In the data rows, the value 500 means zero.
Every row has a hidden score from 0 to 40. What is each row's score? 20 is about the middle. The score is a weighted sum of the row's numbers plus the product of two more (or one squared), each taken from its middle value.
541,588,558,441,382,464,649,530,614,431,526,453,467,585,770,736,907,625,693,494,606,293,405,669 29
376,637,524,418,411,513,380,853,519,479,515,552,525,446,518,417,439,388,413,411,458,367,500,440 15
500,431,513,392,600,501,739,522,480,603,563,534,521,511,512,577,594,569,540,660,464,382,514,419 26
303,340,378,311,339,453,451,882,693,411,573,679,521,319,666,465,731,359,585,416,355,360,472,484 15
548,632,596,549,543,474,513,507,356,526,506,303,566,580,650,479,368,441,444,493,625,585,438,591 12
634,644,622,527,471,439,566,471,384,542,567,348,517,668,528,498,665,407,411,518,628,450,471,615 23
541,418,471,531,679,524,720,592,473,651,465,470,590,431,694,665,615,540,531,682,470,442,482,385 15
448,357,365,403,516,705,470,549,524,531,571,708,523,372,464,569,578,450,586,699,376,376,508,457 35
638,444,499,346,524,428,707,680,528,583,510,512,591,491,495,681,697,562,591,671,441,247,455,495 20
630,553,729,582,593,475,678,280,417,542,437,247,523,622,357,601,465,556,399,569,668,524,510,682 18
271,386,389,358,490,539,233,646,466,516,514,605,476,260,553,427,512,538,509,398,392,508,490,345 18
321,403,554,429,436,501,583,599,616,502,534,635,512,305,653,518,585,579,668,561,325,301,527,515 15
595,437,641,510,592,382,645,446,463,608,414,484,536,443,292,558,548,511,600,657,461,376,527,449 23
557,672,630,428,399,436,505,684,442,374,527,383,503,522,639,435,554,346,427,397,629,452,418,557 15
670,612,637,569,477,417,534,646,598,519,500,342,517,653,649,715,673,421,506,689,687,423,419,632 18
452,364,427,414,312,537,448,753,453,540,562,579,551,404,592,726,665,253,484,587,405,382,442,316 7
558,666,348,669,327,580,528,347,539,374,480,453,519,605,628,641,426,568,502,220,580,606,514,586 11
637,674,572,545,549,464,623,427,346,583,478,292,508,699,422,562,536,474,356,515,664,583,383,558 19
612,535,720,632,561,448,721,383,305,557,300,326,524,617,377,574,181,625,422,676,640,499,486,523 23
557,609,521,489,340,417,641,558,528,453,606,397,547,520,631,523,605,514,497,453,642,456,472,674 18
407,425,641,440,488,478,503,705,689,523,596,691,516,390,693,499,732,651,628,562,388,326,498,563 22
614,592,659,496,466,434,616,498,516,501,492,375,511,668,753,671,645,517,473,514,659,408,465,698 17
346,386,444,354,484,470,400,794,409,456,522,645,460,337,564,441,594,447,564,535,390,393,522,473 23
621,327,530,558,680,536,635,404,437,604,451,495,500,433,330,505,526,594,483,681,463,524,474,326 26
413,506,530,361,551,478,414,633,449,534,547,564,502,385,370,367,450,582,461,490,423,383,612,229 35
452,555,592,671,565,516,615,384,411,548,445,384,494,639,413,502,525,607,445,590,562,555,507,557 25
586,627,693,560,530,566,555,684,321,557,373,333,493,640,335,462,615,246,318,396,693,515,443,450 32
361,361,390,369,671,647,473,469,545,585,536,671,519,330,418,454,512,552,603,597,349,457,558,412 30
541,539,588,684,476,471,587,410,495,497,458,498,472,661,538,584,512,619,481,460,569,490,519,551 20
634,650,508,544,428,569,582,483,396,528,496,363,509,552,444,367,339,413,390,365,629,647,456,503 14
637,539,544,591,431,371,503,403,543,463,517,397,486,549,604,572,580,608,529,273,589,555,488,650 6
542,513,642,567,410,528,605,402,566,467,450,371,524,581,547,483,398,533,489,468,606,434,497,546 14
614,501,740,580,558,532,622,425,523,641,505,430,456,735,500,627,468,639,617,599,611,517,499,518 23
646,599,565,536,411,543,533,384,538,496,537,433,517,600,393,455,548,529,405,441,568,528,493,624 20
504,479,599,361,530,433,485,698,487,625,483,589,499,444,485,467,566,438,470,584,505,416,477,493 27
275,382,367,577,627,428,459,314,490,520,433,637,452,430,308,451,296,653,607,496,376,703,589,431 22
272,309,371,601,534,694,406,325,520,517,464,752,464,385,324,440,360,556,595,575,314,688,597,367 27
662,586,608,552,464,443,606,465,394,540,523,310,493,669,580,564,640,350,260,500,672,383,440,538 16
363,417,358,467,458,457,582,497,666,476,521,604,567,500,589,611,654,655,581,455,409,370,509,528 22
548,584,555,573,428,523,396,372,460,465,469,444,485,592,491,366,363,490,419,310,594,775,519,577 15
255,424,277,491,447,489,493,489,661,520,560,685,464,482,625,497,374,631,531,452,379,639,652,453 36
434,463,467,519,482,472,478,488,444,428,429,548,501,453,465,394,412,567,507,539,456,452,543,387 25
351,547,432,438,483,619,407,656,467,406,486,641,483,440,535,422,444,395,507,283,458,530,479,525 20
392,397,211,372,256,556,328,680,629,586,594,647,319,290,687,374,437,424,500,317,360,537,527,475 8
291,398,233,395,557,564,408,643,521,524,532,678,490,383,549,529,591,414,548,501,378,432,502,433 22
578,633,506,429,318,378,588,735,527,519,536,444,551,562,599,541,666,216,424,487,650,447,402,646 17
454,523,457,428,489,466,264,622,493,438,564,490,537,470,561,461,484,356,458,493,448,463,498,446 19
588,617,673,637,613,603,526,390,213,597,384,330,481,581,172,350,258,360,221,430,615,758,438,402 24
436,426,436,546,813,589,642,683,483,598,491,527,513,489,372,468,421,623,536,625,449,615,414,418 20
558,531,546,364,389,344,471,693,417,524,536,559,571,417,533,617,675,406,497,558,508,269,470,523 21
726,568,553,526,432,486,654,336,456,513,392,444,514,624,513,545,466,512,414,543,627,540,516,586 25
658,525,598,615,443,460,636,387,498,511,455,426,501,595,579,584,533,561,554,531,660,443,443,613 24
641,676,590,629,333,429,523,407,452,488,429,100,474,625,507,483,568,414,407,425,678,474,426,535 11
482,335,375,427,265,494,571,628,598,503,528,553,551,463,560,603,482,709,614,588,395,310,505,503 15
439,422,430,451,602,415,579,533,570,504,532,625,536,477,551,578,556,515,655,576,438,402,640,385 31
334,454,581,513,474,496,453,459,465,468,457,606,503,496,325,469,419,469,434,508,469,611,545,444 20
313,175,433,519,597,587,410,428,554,544,493,658,481,314,382,431,331,528,607,568,353,558,586,406 17
496,558,472,406,389,464,465,615,507,504,501,414,521,395,445,467,558,307,508,442,476,534,513,420 11
263,385,396,523,578,606,431,475,463,540,497,602,565,473,370,505,509,606,516,446,420,540,516,403 21
446,387,523,576,677,548,601,442,449,588,455,456,531,506,357,516,442,566,541,738,446,511,538,409 23
610,412,434,464,585,329,680,685,485,581,522,528,580,426,595,693,784,631,559,718,478,308,478,491 21
301,314,490,486,707,543,346,386,432,579,478,672,444,391,497,439,372,521,600,661,307,517,603,352 27
394,354,551,464,660,382,444,379,485,563,474,636,528,311,615,558,476,429,551,680,344,414,547,352 19
610,649,524,543,424,414,488,428,399,487,506,302,456,460,466,398,555,381,409,364,654,496,413,583 17
667,576,595,417,412,342,678,579,371,516,525,418,536,628,552,664,610,491,569,616,611,144,491,509 27
502,480,556,465,450,467,474,666,455,479,515,486,528,462,485,462,573,345,515,450,505,397,489,502 16
495,555,481,615,413,531,432,337,447,386,575,381,445,595,718,488,390,683,562,470,567,700,493,461 16
692,509,736,646,539,579,516,305,492,490,488,328,492,655,485,667,382,585,442,590,654,672,528,513 16
495,452,469,524,468,410,448,403,701,462,534,621,443,528,514,472,480,619,580,409,411,841,566,483 21
471,590,434,532,601,477,504,409,553,462,478,566,528,393,446,495,373,640,530,515,461,650,542,450 20
353,395,489,605,834,594,596,365,485,640,416,542,432,343,342,467,346,525,440,648,443,581,539,361 23
334,346,439,355,478,539,390,676,540,454,564,525,532,395,582,502,375,404,509,458,396,454,519,443 12
491,424,561,314,544,438,481,745,539,583,622,571,518,286,525,530,776,427,553,631,389,364,439,342 19
417,397,437,577,637,560,477,393,528,507,456,555,499,450,503,598,268,540,540,540,393,547,587,479 11
403,433,293,557,531,502,510,502,622,504,459,587,519,462,508,579,484,650,544,528,416,494,548,495 17
467,381,370,503,586,453,523,401,582,461,550,611,538,487,597,613,581,585,439,562,404,408,479,477 19
712,700,556,381,426,322,650,647,398,534,475,349,525,463,587,612,702,334,426,505,644,267,418,637 20
672,501,602,524,562,488,686,493,339,500,463,457,508,642,516,790,597,490,415,710,650,374,442,529 37
612,411,539,599,772,612,504,322,337,627,413,543,509,491,359,537,342,569,502,675,469,596,553,383 37
718,729,617,542,397,421,531,464,523,470,493,389,479,594,588,526,469,447,470,425,612,536,452,593 15
359,268,370,389,701,429,457,391,506,569,489,703,497,326,453,440,468,497,617,620,311,554,580,443 30
661,588,534,562,435,533,345,421,575,385,507,441,425,676,602,370,506,496,445,346,587,636,478,614 21
537,571,479,590,352,419,480,426,689,425,448,414,388,524,575,467,506,575,490,325,533,593,649,602 10
492,485,546,311,190,484,542,735,530,421,585,569,555,394,549,491,591,297,501,512,478,349,429,524 14
614,653,509,482,411,468,459,656,437,468,597,386,493,555,520,420,614,347,521,455,659,508,481,906 25
571,590,586,593,504,539,559,411,413,489,484,332,492,676,432,517,450,644,458,567,654,462,508,584 28
492,444,441,515,519,474,567,533,580,463,485,562,499,456,519,535,457,606,588,504,398,508,500,502 13
574,403,439,543,590,397,621,475,562,521,502,578,531,531,465,508,647,380,591,641,447,384,527,533 25
577,610,631,532,365,443,580,519,532,427,523,379,505,615,615,542,541,468,641,513,721,344,508,651 26
569,613,417,600,384,519,243,517,597,364,469,472,454,581,528,311,466,440,338,249,590,641,369,616 14
354,311,466,447,670,598,433,389,484,634,484,613,496,401,344,473,421,495,515,652,352,485,541,347 25
504,449,395,629,693,531,459,376,496,584,529,520,460,438,419,469,197,692,506,466,392,515,581,488 12
358,241,544,355,630,612,511,641,414,647,439,432,522,246,438,433,596,303,416,599,394,445,426,236 10
616,687,571,442,370,543,531,553,497,574,530,481,525,625,626,566,623,476,488,453,589,480,458,621 22
543,684,285,464,195,414,476,590,587,380,555,453,536,742,706,355,573,496,497,176,597,540,453,615 35
412,329,495,483,641,623,536,444,447,494,459,593,503,309,404,576,430,557,556,665,355,419,531,284 29
636,620,543,592,339,379,542,441,577,304,648,380,488,614,710,541,435,605,608,469,616,463,488,638 16
363,363,357,503,513,515,476,591,572,518,500,699,488,287,431,495,458,595,556,597,315,487,503,377 17
520,630,498,534,371,295,444,454,547,426,495,435,496,636,594,514,513,503,467,376,613,525,428,585 25
615,581,514,502,465,496,557,344,375,454,437,375,506,607,367,452,311,542,406,450,588,699,488,494 18
483,485,483,377,448,547,374,673,558,474,538,613,488,493,509,374,395,375,508,367,461,577,510,506 20
656,639,601,406,433,410,545,684,555,373,552,414,534,825,552,659,822,541,498,464,625,375,494,685 27
543,549,646,545,535,411,661,469,326,580,439,384,501,599,533,658,606,450,499,628,612,476,457,592 25
273,367,335,477,486,651,333,299,397,554,530,606,447,353,384,286,217,394,464,428,326,725,541,214 17
616,580,553,462,301,415,711,555,682,445,561,368,500,635,752,684,686,605,555,553,624,315,475,630 17
361,447,459,466,508,540,344,567,570,439,544,612,469,403,470,408,403,437,568,437,326,512,629,495 15
415,398,301,475,420,678,278,494,510,392,446,590,375,269,444,407,270,370,516,395,300,623,556,328 24
579,579,397,660,400,547,448,499,544,514,522,457,453,619,569,456,365,479,474,319,578,711,581,544 10
337,345,389,550,556,647,364,399,547,530,471,591,442,333,350,483,374,642,463,586,363,521,614,410 21
353,374,501,584,606,545,480,383,578,421,471,616,503,477,496,463,428,687,490,613,404,644,564,413 22
453,416,295,512,522,564,498,334,574,513,512,569,511,480,515,541,655,641,583,644,425,472,552,437 31
405,299,375,476,690,572,520,353,440,607,524,540,514,341,315,436,440,540,549,674,378,493,569,263 26
292,382,405,417,512,543,416,625,322,570,534,537,478,241,508,395,305,309,370,478,384,577,480,199 5
465,494,737,474,619,670,447,380,420,480,441,576,466,392,327,349,151,471,443,541,468,747,505,407 23
396,586,462,493,447,550,385,454,483,508,503,576,475,471,615,476,346,329,443,419,454,500,448,466 13
433,404,379,485,488,539,505,443,686,457,461,575,460,471,458,478,414,652,596,438,393,556,568,536 16
593,626,534,504,320,416,556,482,612,488,505,686,506,575,485,669,561,521,469,449,587,465,471,663 22
522,617,590,518,342,391,568,501,408,477,493,318,494,624,587,576,596,342,414,464,620,365,441,588 13
278,432,341,401,519,586,376,611,436,515,484,532,482,353,406,387,439,323,431,405,357,588,466,423 10
227,381,445,458,570,544,360,632,421,516,528,521,511,348,340,388,415,368,496,460,389,608,552,372 13
465,388,407,517,600,490,466,477,548,542,495,318,543,414,435,550,507,601,644,558,429,477,520,406 10
515,485,580,412,640,390,361,497,496,484,520,616,433,493,427,508,438,456,401,503,459,656,491,447 22
494,392,482,430,651,436,703,506,531,542,467,558,515,520,439,604,480,608,802,655,422,447,537,386 26
550,431,367,473,575,453,613,501,594,453,519,761,507,510,558,551,416,612,607,509,442,481,480,484 26
581,458,402,426,775,460,598,556,462,661,488,463,564,460,395,662,564,476,537,845,470,328,461,203 29
467,366,601,559,662,590,645,264,397,603,414,473,543,443,208,499,373,504,457,667,471,520,505,301 23
568,584,580,573,345,399,490,436,557,436,543,460,419,554,447,540,437,554,529,302,647,477,541,664 15
354,395,382,321,479,531,477,704,523,344,692,468,498,334,520,406,468,329,490,487,332,511,474,419 7
602,544,542,594,437,617,385,409,479,393,413,425,471,618,627,524,417,614,407,358,587,633,535,603 21
529,760,424,439,344,439,382,494,474,386,480,390,457,456,606,456,503,388,400,283,586,539,531,601 15
625,673,491,518,343,515,384,461,587,380,525,454,385,646,568,515,456,505,434,257,627,524,523,613 17
697,671,755,528,340,454,519,483,534,506,469,400,503,660,630,612,553,529,437,490,636,460,517,692 17
417,536,472,527,507,463,240,630,614,397,505,579,403,469,524,395,412,468,477,367,419,626,510,541 12
528,483,550,508,486,452,254,520,540,531,477,567,506,468,345,424,377,450,497,432,411,446,542,456 17
705,619,699,662,263,370,562,429,628,418,556,429,507,511,621,611,596,471,553,480,574,390,496,642 11
552,624,477,592,388,536,384,396,539,467,493,286,461,684,610,462,515,490,466,346,639,545,460,609 16
484,419,562,434,623,455,648,530,530,148,498,541,533,462,532,605,459,534,540,561,481,314,487,481 21
328,426,519,425,577,547,246,572,451,542,567,619,469,375,373,317,411,328,529,413,323,654,513,335 16
187,332,366,546,474,596,493,384,583,438,544,586,453,369,329,360,220,622,594,433,253,682,607,413 8
599,638,639,530,313,431,357,583,495,401,523,532,525,535,675,438,606,539,473,439,611,489,475,782 24
